128 stands for zero in the data rows.
Some points:
[121,129,146,117,109,141,132,108]
[107,142,142,147,110,138,131,115]
[95,102,135,166,161,118,132,151]
[134,115,144,141,111,109,168,124]
[71,136,146,212,157,107,115,154]
[86,117,86,196,136,131,122,155]
[109,132,149,132,154,155,85,138]
[92,123,152,170,171,153,72,150]
[136,96,148,165,162,122,158,151]
[58,126,137,228,199,131,82,180]
[134,125,153,105,130,158,103,124]
[74,150,127,203,156,125,100,160]
[107,107,148,148,152,146,118,139]
[91,150,140,177,143,138,104,153]
[117,156,144,102,100,176,161,107]
[99,79,152,154,153,153,112,126]
[116,107,138,136,90,125,139,107]
[131,130,145,121,124,151,108,126]
[106,115,104,161,110,141,144,117]
[92,117,156,176,177,155,74,157]
[91,154,134,173,137,127,114,139]
[117,127,145,153,119,142,128,140]
[90,114,150,192,184,124,83,156]
[102,108,151,145,126,170,122,126]
[99,93,133,201,142,95,109,150]
[141,91,140,120,110,128,136,109]
[98,117,140,178,182,141,74,162]
[94,130,142,165,143,152,107,122]
[78,105,136,200,148,114,122,151]
[89,184,132,146,137,167,119,133]
[108,132,126,158,149,158,89,133]
[103,151,146,149,131,154,116,136]
[84,122,124,211,181,120,84,175]
[89,128,139,200,164,76,109,144]
[120,89,134,148,102,116,147,111]
[136,147,153,106,84,129,147,120]
[102,119,130,176,96,114,139,114]
[135,133,136,124,130,155,107,127]
[86,93,100,185,140,140,112,143]
[116,115,157,165,132,108,118,142]
[88,132,121,187,193,136,94,170]
[102,126,124,157,91,149,145,118]
[68,107,114,210,123,137,124,149]
[100,102,142,199,190,119,84,166]
[109,127,134,145,130,111,123,130]
[98,104,138,171,149,132,111,144]
[113,160,138,97,93,135,142,110]
[89,133,139,181,120,98,122,147]
[115,84,156,124,112,135,118,120]
[112,134,139,155,121,138,130,137]
[108,122,141,125,93,193,152,107]
[117,135,139,152,89,118,144,98]
[137,171,111,95,107,136,142,107]
[61,126,147,195,170,156,117,149]
[97,127,127,199,116,94,141,132]
[76,125,123,204,193,135,86,175]
Along one direction, these points spread out more than along any other. For each point below, how far along it does it lie, from 0 to 99? 50 is the average, and the first point above lies past it.
[153,135,145,92,85,119,151,107] 83
[84,108,118,196,101,149,135,131] 50
[99,107,145,176,151,106,122,152] 42
[113,74,154,117,142,169,118,108] 62
[103,124,109,160,135,148,116,136] 51
[97,138,128,159,142,154,109,134] 49
[72,93,140,198,164,150,113,145] 34
[160,123,139,92,130,138,102,125] 69
[128,162,144,124,96,123,174,118] 75
[119,175,109,124,113,152,111,120] 65
[80,138,126,171,159,120,128,154] 41
[92,115,143,217,140,90,111,136] 36
[123,133,125,124,95,130,133,114] 70
[134,93,146,145,82,119,151,108] 71
[131,121,155,105,98,151,163,105] 79
[76,106,145,199,143,126,130,145] 39
[78,111,141,183,168,138,110,156] 35
[110,125,115,181,176,126,93,168] 34
[103,139,130,153,98,162,156,125] 65
[75,142,154,194,186,124,81,178] 25
[112,148,131,160,105,123,150,113] 63
[76,135,143,211,177,128,94,166] 26
[99,112,139,159,130,132,118,139] 50
[119,130,126,119,118,143,143,107] 69
[109,89,120,189,158,80,105,149] 36
[76,131,122,231,134,70,120,152] 31
[84,129,126,200,161,114,104,150] 33
[102,160,133,146,90,132,161,119] 68
[100,89,142,191,152,83,109,148] 37
[124,108,151,107,96,143,135,107] 74
[108,124,152,159,173,155,91,150] 41
[84,150,129,147,104,179,146,118] 64
[123,200,97,126,75,145,156,110] 78
